In the data rows, 128 means zero.
In each game, the first row plays the second. By how much does the first row win? 10 means about a draw, 20 a big win and 0 a big loss. Wins can go round in a circle. Each row has two weighted sums of its numbers, A and B, taken from their middle values. A row wins by its A times the other's B, less its B times the other's A.
133 113 156 113 174 127 108 123 84 140 113 103 132 128 105 117 163 146 84 105 121
103 134 81 172 93 152 157 117 155 111 117 128 125 121 180 140 126 111 174 163 102 9
105 129 160 106 136 171 148 114 96 114 137 90 114 126 142 74 162 171 110 81 99
103 143 52 121 78 72 147 147 162 110 114 153 163 140 165 157 44 147 163 180 184 7
101 142 125 125 107 78 150 102 140 89 133 146 123 150 111 187 117 139 116 116 162
128 78 133 146 160 163 104 174 104 193 101 118 91 69 151 68 160 127 97 123 72 10
122 137 60 127 88 114 126 117 190 95 117 171 200 126 154 159 43 101 205 211 139
155 130 86 157 125 93 136 141 178 120 135 139 143 116 141 153 101 97 140 159 114 8
82 181 101 121 95 145 178 58 134 100 150 123 118 142 174 129 140 138 107 123 132
149 81 166 128 137 157 98 100 72 113 146 74 145 127 48 119 181 154 128 88 75 10
109 113 160 144 119 181 122 120 117 131 165 96 96 113 111 54 178 182 110 103 84
123 72 162 127 135 153 85 175 131 163 105 138 95 107 127 75 131 87 143 151 90 14
144 115 161 95 150 122 94 142 93 123 125 149 142 131 73 114 155 149 126 95 133
104 108 136 115 147 156 106 118 101 128 103 93 119 137 130 125 159 176 155 109 122 8
173 147 156 138 166 167 107 141 136 134 110 128 125 89 144 72 107 120 98 134 68
135 100 132 156 112 101 126 121 159 87 143 148 151 142 114 142 99 102 145 138 145 11
137 111 189 94 146 138 98 105 92 122 135 128 137 145 87 127 168 134 127 93 122
136 122 182 81 165 141 106 121 78 113 126 109 142 149 128 125 174 150 88 80 127 8
138 132 191 75 137 149 97 108 56 76 154 79 147 120 75 131 161 175 140 90 155
171 116 140 90 173 142 108 158 109 126 118 95 152 107 99 124 120 159 132 109 100 11
142 136 137 151 138 105 129 131 146 123 112 175 130 154 134 156 139 58 105 126 133
136 85 173 124 153 132 117 166 100 143 137 137 102 106 80 84 153 138 107 95 109 13
152 146 116 144 93 112 124 140 175 167 124 145 122 131 147 128 119 107 133 154 121
147 111 124 143 119 99 139 130 131 136 98 109 129 165 115 193 135 93 125 127 121 10
136 81 167 95 162 103 98 157 87 121 110 113 124 132 91 120 156 123 137 93 114
134 139 72 142 104 86 156 150 170 180 103 179 116 124 143 156 58 113 174 172 162 12
136 154 110 116 127 124 181 106 125 130 126 127 110 135 103 148 169 122 68 85 134
109 115 86 156 77 139 125 139 186 103 144 158 133 127 139 153 79 96 178 182 124 7
147 111 184 117 177 144 92 135 78 106 120 112 139 137 121 128 163 134 120 107 115
122 130 141 124 152 171 103 150 131 136 115 106 159 129 130 101 170 147 138 150 141 9
102 178 123 105 99 93 174 95 150 108 141 125 125 159 169 157 114 145 119 120 190
115 160 98 109 84 113 121 53 134 68 158 119 201 126 106 213 87 163 214 175 155 12
98 125 85 113 93 88 123 141 189 157 93 152 142 112 157 154 47 39 148 188 174
76 205 68 127 75 115 169 100 157 105 129 133 161 150 193 160 94 148 135 169 181 10
134 168 121 111 147 94 148 107 129 139 137 141 99 176 126 149 121 88 84 115 125
104 133 147 137 130 194 150 133 115 173 156 106 73 93 116 68 159 162 100 99 90 8
150 109 159 106 146 121 106 140 92 130 111 122 130 130 92 123 165 142 118 83 112
102 149 111 136 96 138 146 80 163 112 157 149 159 129 134 134 124 124 127 134 129 12
150 128 129 162 142 186 98 172 138 146 135 107 113 77 149 65 106 103 126 147 79
107 142 153 111 128 178 124 105 103 171 146 81 113 115 133 76 147 171 137 103 101 9
152 90 117 117 155 119 80 167 118 113 79 128 138 126 153 127 93 110 184 183 141
97 161 87 158 77 124 150 111 181 126 152 186 129 135 169 121 106 113 174 178 143 7
140 113 164 102 164 120 106 111 94 102 129 120 115 148 78 142 196 177 140 64 143
140 132 79 120 109 79 116 145 158 109 120 164 192 128 149 173 37 101 189 196 190 3
110 126 149 113 128 142 120 132 98 131 157 116 116 117 119 123 163 145 150 106 105
155 88 161 133 169 176 91 120 95 164 95 90 112 100 121 97 150 97 88 100 58 9
122 185 96 146 96 147 161 83 169 128 178 133 142 132 93 155 105 177 194 139 152
138 116 57 141 107 107 140 163 191 127 121 175 132 115 171 167 73 92 188 191 148 4
142 163 109 107 132 141 121 116 171 117 135 136 156 126 111 156 98 118 133 137 137
117 156 108 137 130 124 166 95 142 131 138 125 109 118 103 155 142 114 85 92 136 11
145 105 179 85 168 104 121 119 90 144 107 113 127 151 102 107 163 144 71 109 153
151 101 167 125 167 136 102 135 103 147 129 119 128 142 96 124 153 152 114 103 115 8
155 107 177 110 172 120 91 138 104 114 143 106 126 154 90 124 170 143 120 100 139
146 99 159 129 169 148 142 145 117 157 121 101 79 110 106 88 166 123 68 101 86 9
120 177 104 152 94 155 196 85 139 147 180 113 87 118 150 121 131 138 113 131 119
103 201 85 140 122 145 171 55 146 101 113 117 146 148 187 147 113 147 129 152 152 7
141 146 92 182 96 154 148 105 166 154 127 185 89 133 185 154 157 104 113 142 126
138 99 168 124 160 135 86 88 79 103 118 101 164 131 79 126 163 147 119 91 102 18
114 112 161 137 132 182 138 122 97 128 160 107 89 117 122 64 167 171 106 89 93
99 212 120 146 98 174 145 51 163 121 185 124 152 149 163 147 137 180 154 139 137 8
118 115 121 150 133 168 105 136 121 127 141 97 154 94 162 101 123 155 162 150 87
162 62 112 148 153 103 93 164 121 113 74 111 158 121 158 142 85 107 189 200 118 11
98 145 71 130 72 92 151 122 138 83 100 136 150 154 202 163 71 125 173 195 158
141 70 148 102 121 132 101 168 123 118 124 141 118 118 76 97 129 147 143 117 98 11
112 170 110 124 85 150 139 74 157 130 137 109 158 144 175 134 130 140 127 132 121
128 170 88 151 80 149 171 154 208 174 161 173 109 104 146 98 82 117 146 171 152 12
141 149 117 150 116 126 141 103 154 110 172 123 148 140 125 143 114 132 111 135 135
136 123 63 141 48 81 175 142 124 137 115 146 149 143 127 165 47 120 140 167 170 9
90 136 97 189 115 143 143 136 169 174 119 164 94 138 178 135 106 106 162 172 134
119 153 119 100 118 93 187 93 113 121 119 120 102 147 123 155 168 140 71 78 157 15
110 99 103 194 110 138 124 155 176 146 155 156 104 143 148 126 100 97 160 179 117
84 146 102 156 71 129 139 138 171 146 133 151 107 156 180 137 99 97 179 180 151 8
156 101 116 136 160 111 84 173 139 97 102 141 154 107 138 120 93 125 192 167 103
152 94 105 93 146 94 97 163 127 106 82 161 149 137 131 135 84 104 173 158 160 15
79 162 100 170 51 156 178 85 139 121 164 138 99 146 170 129 128 165 134 137 137
169 123 153 121 213 116 104 188 127 122 96 75 142 105 131 108 91 143 94 118 119 11
108 183 115 135 92 137 185 71 137 135 150 130 85 136 131 136 187 150 101 81 130
126 150 110 143 134 98 144 134 166 156 114 137 101 135 138 163 108 80 112 121 125 12
157 128 151 107 172 130 110 164 114 112 158 129 150 116 78 89 147 148 104 98 138
146 88 132 122 163 103 95 195 108 97 96 133 140 121 160 121 71 100 161 164 165 7
113 161 120 153 138 111 166 121 143 125 112 105 96 146 110 159 155 103 78 95 145
177 101 174 76 193 80 115 185 102 153 126 131 118 141 75 141 138 129 84 80 168 7
108 134 107 215 109 128 136 111 172 199 112 139 101 150 198 137 110 54 126 174 105
145 160 135 119 192 161 155 136 121 157 114 75 78 83 142 67 162 162 53 96 89 9
141 124 173 96 149 144 104 126 73 101 98 100 134 162 104 108 162 161 86 83 135
198 82 172 82 199 100 111 158 81 98 102 108 147 126 105 126 132 105 82 85 125 14
133 136 104 188 130 153 126 120 180 178 121 146 89 123 176 126 131 54 110 159 103
122 122 95 173 82 131 142 133 165 144 128 142 95 119 150 137 81 93 150 161 115 9
116 159 137 120 104 109 168 88 124 132 161 111 120 144 109 162 162 148 117 92 143
127 148 117 136 115 100 168 104 125 127 131 148 104 144 125 150 139 110 74 99 134 8
160 117 190 44 160 83 106 148 59 131 60 142 97 172 108 131 189 100 63 79 167
161 123 107 144 119 221 126 131 101 120 118 59 148 119 183 101 98 134 187 191 31 9
142 86 115 78 133 115 87 177 129 137 78 158 161 111 131 119 58 91 178 184 147
82 163 118 157 99 119 157 114 109 118 151 97 90 147 107 165 161 124 124 119 151 9
135 119 208 130 175 127 94 152 104 99 194 117 161 139 101 114 127 168 107 103 128
123 159 117 133 93 108 163 126 163 140 126 146 105 154 148 133 124 100 104 133 158 8
142 122 159 110 160 148 106 130 106 127 91 101 106 139 99 115 134 131 95 102 126
118 138 104 153 116 103 176 118 143 145 127 129 111 130 106 163 143 126 94 115 142 9
141 125 137 146 157 181 94 158 150 150 151 118 131 102 149 57 112 129 146 154 93
123 105 154 121 156 147 104 143 111 149 130 121 95 107 115 88 176 130 82 98 96 11
84 112 138 159 148 211 125 133 107 150 143 87 93 76 172 71 156 168 106 126 76
132 132 176 83 149 118 111 104 99 97 148 125 157 167 82 136 183 184 132 77 146 15
139 93 133 129 143 167 67 168 131 126 114 169 120 105 149 101 136 115 153 157 112
123 177 143 145 45 147 160 105 128 160 143 157 102 136 127 150 117 107 128 121 163 6
154 138 142 104 171 136 119 137 113 156 89 120 122 106 138 93 126 113 96 128 123
117 112 188 123 139 181 103 93 88 121 170 80 116 121 92 116 192 160 137 98 67 10
86 122 131 134 91 178 131 111 77 126 165 80 134 126 136 103 141 199 168 120 113
155 75 130 104 148 107 90 163 116 111 90 138 157 109 154 124 112 123 182 174 118 8
144 99 111 163 140 122 111 118 175 153 125 128 122 116 115 173 121 77 131 135 83
155 143 124 136 138 111 131 122 146 151 105 152 124 148 133 154 141 64 96 114 118 9
159 118 102 163 164 195 118 160 141 146 135 105 130 63 141 84 110 149 148 155 67
108 134 153 111 141 185 130 138 99 166 136 93 83 122 125 64 176 187 104 91 95 18
145 143 124 134 144 108 170 110 153 123 135 120 105 148 113 155 151 126 79 85 129
97 154 93 140 79 101 161 131 166 131 132 199 128 125 222 107 96 110 167 187 140 15
169 88 164 138 149 148 89 156 120 172 125 100 95 104 113 69 161 108 83 96 91
116 142 126 139 124 133 166 103 127 118 146 136 108 149 101 152 139 117 98 113 129 10
144 111 192 153 177 155 69 148 147 145 136 133 130 135 155 119 143 148 143 148 95
121 108 132 130 137 157 143 151 102 156 137 90 69 105 100 70 171 168 94 104 104 12
96 119 139 132 123 174 137 131 106 136 155 100 86 114 158 64 168 173 106 108 84
145 95 146 119 162 150 111 113 88 140 109 95 113 101 112 125 143 139 91 99 62 10
76 185 94 132 76 117 150 117 193 126 164 186 136 135 176 110 95 119 190 182 175
170 117 134 115 184 146 104 168 113 132 102 124 126 100 111 110 100 110 118 133 93 14
102 120 147 132 104 158 124 108 99 127 162 108 114 129 114 85 157 197 147 132 104
113 105 157 153 155 181 141 135 110 152 103 89 65 96 125 53 170 153 102 100 75 10
114 129 132 138 95 96 131 118 146 114 143 152 131 120 82 150 124 112 131 105 115
129 165 129 81 99 79 158 104 120 117 114 148 148 161 95 173 133 129 93 114 193 4
147 82 133 148 126 144 76 164 140 152 101 139 136 130 139 99 123 120 153 151 100
83 138 88 153 65 135 169 94 146 107 152 124 124 129 151 133 104 170 156 136 133 11
153 75 158 153 144 130 83 186 140 147 107 149 102 101 123 69 115 89 129 154 101
132 109 175 76 141 123 109 113 87 108 112 101 145 157 121 130 157 120 128 100 133 5
119 66 123 104 134 107 92 172 132 90 138 79 138 93 112 97 120 135 155 135 89
128 161 82 152 96 130 168 137 180 124 139 134 119 133 200 125 93 113 156 183 149 11
142 73 159 158 144 137 88 191 127 163 122 139 126 112 121 89 112 121 143 152 109
115 125 81 208 77 165 168 92 150 152 133 89 95 130 161 151 125 133 150 146 88 10
152 66 117 117 154 120 85 175 95 119 84 119 167 107 132 135 82 78 179 183 120
89 164 127 148 102 133 177 87 127 124 158 116 121 146 113 137 175 129 101 100 148 4
110 189 99 139 82 140 149 137 186 133 163 168 132 137 175 102 90 122 161 174 165
102 214 93 153 91 178 163 83 176 181 193 142 119 124 110 141 112 205 145 163 133 13
140 103 155 141 170 155 86 150 124 122 136 113 141 132 117 99 153 86 157 135 115
117 150 117 150 94 116 152 74 141 109 176 114 122 145 92 182 124 145 124 84 126 6
123 193 92 137 117 131 186 100 179 139 163 105 113 120 182 123 124 166 101 124 124
100 168 98 159 86 129 142 142 183 133 156 165 117 136 181 109 73 125 178 167 155 12
102 160 117 133 80 101 161 123 148 115 164 158 115 158 143 141 139 122 150 120 166
140 100 166 102 140 158 93 108 118 114 157 96 112 165 71 143 162 149 135 75 124 7
153 82 160 127 150 105 78 177 118 114 123 148 137 114 71 92 118 141 126 123 104
130 146 81 124 106 85 153 157 201 123 108 150 147 148 189 164 55 91 148 182 191 11
79 134 100 186 78 112 175 137 158 102 158 147 85 131 123 117 146 167 122 117 113
137 134 95 137 132 97 167 168 158 171 100 125 105 121 152 146 116 63 119 126 131 13
109 187 101 157 102 147 182 66 145 102 160 115 93 132 152 130 143 140 114 120 159
142 79 172 32 156 71 90 143 91 123 107 121 139 150 74 134 149 104 119 81 165 9
124 69 167 164 146 150 94 168 134 143 122 99 103 102 115 91 133 96 135 125 85
127 153 136 100 132 55 160 117 98 108 149 125 133 152 129 178 136 130 89 96 188 2
81 141 93 101 84 83 131 139 139 93 102 174 159 139 187 170 62 81 180 179 165
151 117 189 122 180 136 101 131 83 133 115 108 140 126 83 115 179 132 109 109 119 10
155 55 160 143 145 166 81 194 120 186 99 148 103 88 104 66 107 53 108 144 40
102 168 111 147 88 116 129 123 138 135 127 115 147 160 168 170 118 124 171 175 159 11
161 178 138 128 185 169 163 93 92 148 108 77 126 111 147 81 135 141 102 102 107
139 133 75 111 107 36 116 163 179 92 88 142 171 134 186 165 73 97 162 179 166 13
122 149 113 145 137 95 162 131 166 151 120 160 103 131 155 156 131 104 101 112 135
133 106 152 108 152 145 109 114 100 139 117 84 127 112 98 113 133 157 97 109 107 10
129 88 170 105 191 148 87 141 115 123 114 128 138 113 112 132 163 138 132 116 88
161 95 117 113 158 89 96 180 137 142 74 153 150 102 148 127 101 118 158 163 119 10
150 64 160 157 154 167 82 188 139 161 151 114 105 100 111 86 125 94 140 126 81
92 152 112 163 105 161 199 91 151 145 186 75 122 149 179 105 139 153 100 124 110 3
147 100 177 100 142 148 70 130 103 126 174 101 149 111 60 113 153 144 154 83 101
100 173 94 139 119 116 142 94 154 81 127 137 176 141 162 161 114 116 166 175 154 10
113 161 108 137 88 167 186 52 142 146 173 128 98 102 140 131 137 161 96 120 124
117 142 100 140 114 125 161 87 125 128 137 119 110 130 83 169 151 126 124 103 130 10
121 224 119 153 117 144 151 61 166 118 162 125 152 141 153 150 137 152 125 154 139
117 159 139 106 92 119 145 80 117 146 127 148 146 159 107 152 124 105 107 116 146 11
145 109 157 113 143 126 96 121 74 116 108 112 156 143 108 136 163 127 143 95 142
152 173 138 161 109 107 142 132 144 110 160 124 163 165 157 164 71 141 132 154 159 14
134 141 139 161 116 119 157 116 140 115 157 137 133 156 100 169 151 124 99 113 124
125 117 82 107 63 74 170 133 152 107 110 174 128 119 109 111 89 126 140 112 160 11
97 139 122 59 116 105 116 128 97 65 141 131 176 147 136 131 82 186 176 167 196
113 195 77 135 105 132 178 76 132 125 119 111 131 125 194 152 100 137 119 154 139 13
90 176 92 135 79 156 180 108 150 173 162 114 78 118 131 110 126 169 106 113 133
150 140 128 140 152 115 138 115 172 159 94 116 86 122 125 151 144 68 61 111 117 11
148 114 129 149 148 183 96 129 117 135 112 119 129 92 147 71 120 110 131 159 62
147 97 178 98 182 116 76 152 115 136 118 120 127 129 85 136 157 115 126 90 133 12
155 133 149 138 162 165 94 145 129 132 126 140 137 106 156 77 118 137 144 167 98
151 110 177 111 182 126 88 139 89 134 132 90 128 116 105 116 151 133 89 112 93 9
98 167 82 131 106 100 161 105 132 97 149 123 210 116 138 170 110 173 152 153 157
74 168 85 135 70 129 183 126 146 134 163 132 113 127 147 116 115 158 118 123 155 10
154 102 167 130 144 163 110 152 94 130 135 107 91 133 105 91 163 117 94 96 92
89 120 93 168 77 154 155 92 160 103 182 135 122 129 124 132 127 138 160 138 121 10
101 125 63 101 50 91 142 124 160 102 112 176 150 158 157 175 51 129 167 195 185
81 114 136 143 103 171 124 90 83 91 151 97 125 142 130 116 164 185 180 126 105 11
149 132 121 143 139 115 132 114 142 131 124 142 131 158 111 186 160 104 111 122 132
121 80 102 71 126 100 100 166 91 98 78 119 133 108 98 136 106 142 151 141 161 1
104 125 97 167 94 153 145 99 144 120 168 132 107 126 133 134 117 128 123 132 127
90 122 76 205 114 186 138 89 113 120 109 112 102 117 153 168 121 97 154 170 80 9
80 123 152 129 123 167 130 103 107 140 145 101 107 127 131 75 174 204 138 122 105
147 113 153 97 157 129 119 132 70 137 119 117 106 131 111 123 183 134 101 93 129 10
141 170 149 79 164 155 146 101 93 103 89 92 117 126 171 90 156 157 105 111 119
70 169 106 141 114 141 173 83 165 133 159 130 113 126 142 120 136 149 100 121 149 10
92 206 101 160 103 135 191 95 159 128 166 132 114 136 160 122 137 170 110 115 149
130 146 111 132 121 99 146 96 144 146 123 144 99 151 116 160 141 99 98 101 128 8
128 127 176 133 147 134 86 138 104 106 150 125 161 143 137 106 174 163 161 136 115
181 94 148 95 143 128 102 123 134 72 118 154 137 173 125 126 156 138 134 99 136 7
150 137 84 130 104 93 124 131 183 112 100 193 161 139 183 166 69 63 167 195 143
143 65 143 165 143 170 61 207 158 209 131 143 93 64 85 79 112 124 144 151 69 15
117 119 148 156 134 177 134 157 116 172 152 100 80 107 150 66 154 190 102 116 90
86 164 101 159 66 160 181 101 167 125 192 125 93 120 128 119 137 189 131 112 146 10
111 119 87 168 63 148 168 99 141 126 188 122 105 96 90 117 109 133 144 140 96
150 106 178 106 169 119 98 134 115 130 117 120 132 122 107 121 141 114 110 98 152 10
52 170 86 172 59 138 190 74 143 127 163 134 111 148 161 123 154 198 145 130 129
120 148 124 131 110 121 160 87 127 117 147 118 116 133 120 160 163 140 97 94 147 10
152 153 127 114 185 175 151 122 103 145 125 82 108 90 160 91 129 165 88 102 106
141 78 156 190 147 185 102 167 101 181 137 127 68 92 108 78 152 109 140 137 74 5
167 115 127 130 197 135 106 148 126 124 103 86 149 104 134 117 120 150 121 111 106
141 125 164 66 170 95 116 120 72 118 130 129 120 136 105 123 181 153 94 87 155 11
134 118 167 105 149 145 126 121 102 110 140 113 140 138 89 102 131 158 97 75 136
113 156 88 128 114 114 140 96 138 65 121 118 185 149 138 188 112 131 172 149 155 9
150 100 167 151 153 160 76 126 92 150 144 113 137 136 68 131 148 145 149 118 96
108 115 131 127 125 191 119 109 109 164 171 91 116 100 102 103 145 219 151 123 90 7
145 107 165 108 157 138 120 149 86 156 116 109 119 122 90 128 153 136 141 99 106
161 62 153 161 162 150 88 181 133 172 93 135 81 83 107 67 125 88 109 124 85 8
110 186 104 141 119 140 149 103 162 151 142 141 129 136 169 142 129 141 133 134 123
144 114 176 103 149 130 112 124 63 120 119 94 138 118 91 122 178 142 128 85 120 12
140 68 149 159 144 160 90 159 118 160 120 139 94 87 115 79 115 98 147 134 84
146 131 115 143 113 126 158 105 143 153 112 126 108 135 116 161 141 103 106 118 107 9
125 139 104 128 127 103 173 96 142 132 115 111 110 142 117 167 144 87 65 90 142
135 104 180 108 151 107 68 126 91 146 117 97 124 123 80 128 152 160 95 86 126 8
98 119 99 144 69 148 160 113 174 124 175 110 121 129 89 127 117 141 146 141 124
133 109 164 111 150 128 108 111 92 131 119 88 114 138 110 123 151 166 97 102 88 9
158 83 113 142 173 121 62 189 126 129 100 147 165 104 139 124 83 112 162 186 103
121 133 154 132 142 224 123 120 127 178 105 92 79 70 153 58 168 129 78 111 69 4
100 169 94 149 123 108 136 95 180 120 141 161 141 142 156 135 106 102 119 167 150
120 155 129 174 127 155 117 92 147 125 173 142 160 136 101 149 105 129 116 151 118 10
137 111 149 113 141 141 91 151 115 145 109 122 139 113 113 121 139 117 163 118 156
108 143 128 144 108 95 133 111 125 94 174 125 133 134 105 163 122 131 130 102 139 7
160 122 155 126 175 157 124 141 98 137 124 92 124 131 109 126 157 165 89 110 86
94 110 79 143 69 78 154 131 137 86 127 168 160 151 124 179 60 128 181 175 174 8
135 142 128 124 154 129 104 153 123 120 108 107 141 95 130 105 140 142 120 140 129
139 106 166 124 149 112 109 134 89 85 126 112 151 146 81 128 146 173 112 128 113 10
139 83 155 136 133 129 76 190 123 144 110 180 126 112 117 63 123 93 129 130 130
141 130 93 95 135 68 154 104 123 119 86 160 114 167 89 193 133 68 108 107 172 12
123 158 131 92 109 82 152 104 122 101 128 138 128 160 110 182 131 127 77 102 202
149 104 160 111 153 130 85 115 105 129 145 101 132 151 86 133 160 171 134 93 116 7
102 160 120 151 95 123 168 129 158 165 149 159 95 148 136 129 116 113 114 122 155
109 188 80 150 119 157 192 102 199 140 176 109 89 149 170 142 122 159 115 126 157 9
105 146 131 136 100 122 155 118 159 134 158 188 114 156 142 143 137 131 139 125 169
135 129 128 92 118 57 142 116 119 114 108 151 134 176 116 193 136 96 106 107 193 12
106 199 123 139 114 147 166 103 161 145 182 126 137 131 159 132 133 165 111 144 145
112 122 146 142 153 180 148 150 112 148 119 120 93 84 130 62 183 166 88 100 94 9
121 159 126 127 116 115 164 128 145 140 144 132 56 143 84 148 146 94 101 87 158
158 101 150 100 156 123 115 150 97 109 122 122 123 112 97 96 136 138 121 88 123 10
161 99 135 105 123 112 39 191 140 105 114 102 173 109 136 104 58 121 179 192 143
108 118 111 178 85 120 123 145 172 149 136 172 104 121 141 122 101 80 160 164 122 7
159 71 152 156 141 156 77 176 129 175 120 139 96 110 116 79 122 72 148 122 97
145 62 156 121 143 117 90 173 82 132 120 150 116 100 59 92 136 99 128 91 117 9
97 178 112 142 83 117 163 124 186 109 181 175 138 150 171 109 100 142 173 167 188
131 131 161 97 129 116 112 124 82 156 127 84 123 126 67 113 157 184 113 89 118 8
123 160 165 140 156 180 123 103 110 144 145 100 136 119 129 92 177 193 105 112 90
163 120 116 118 156 145 121 138 90 127 89 108 121 101 127 117 140 114 136 126 91 9
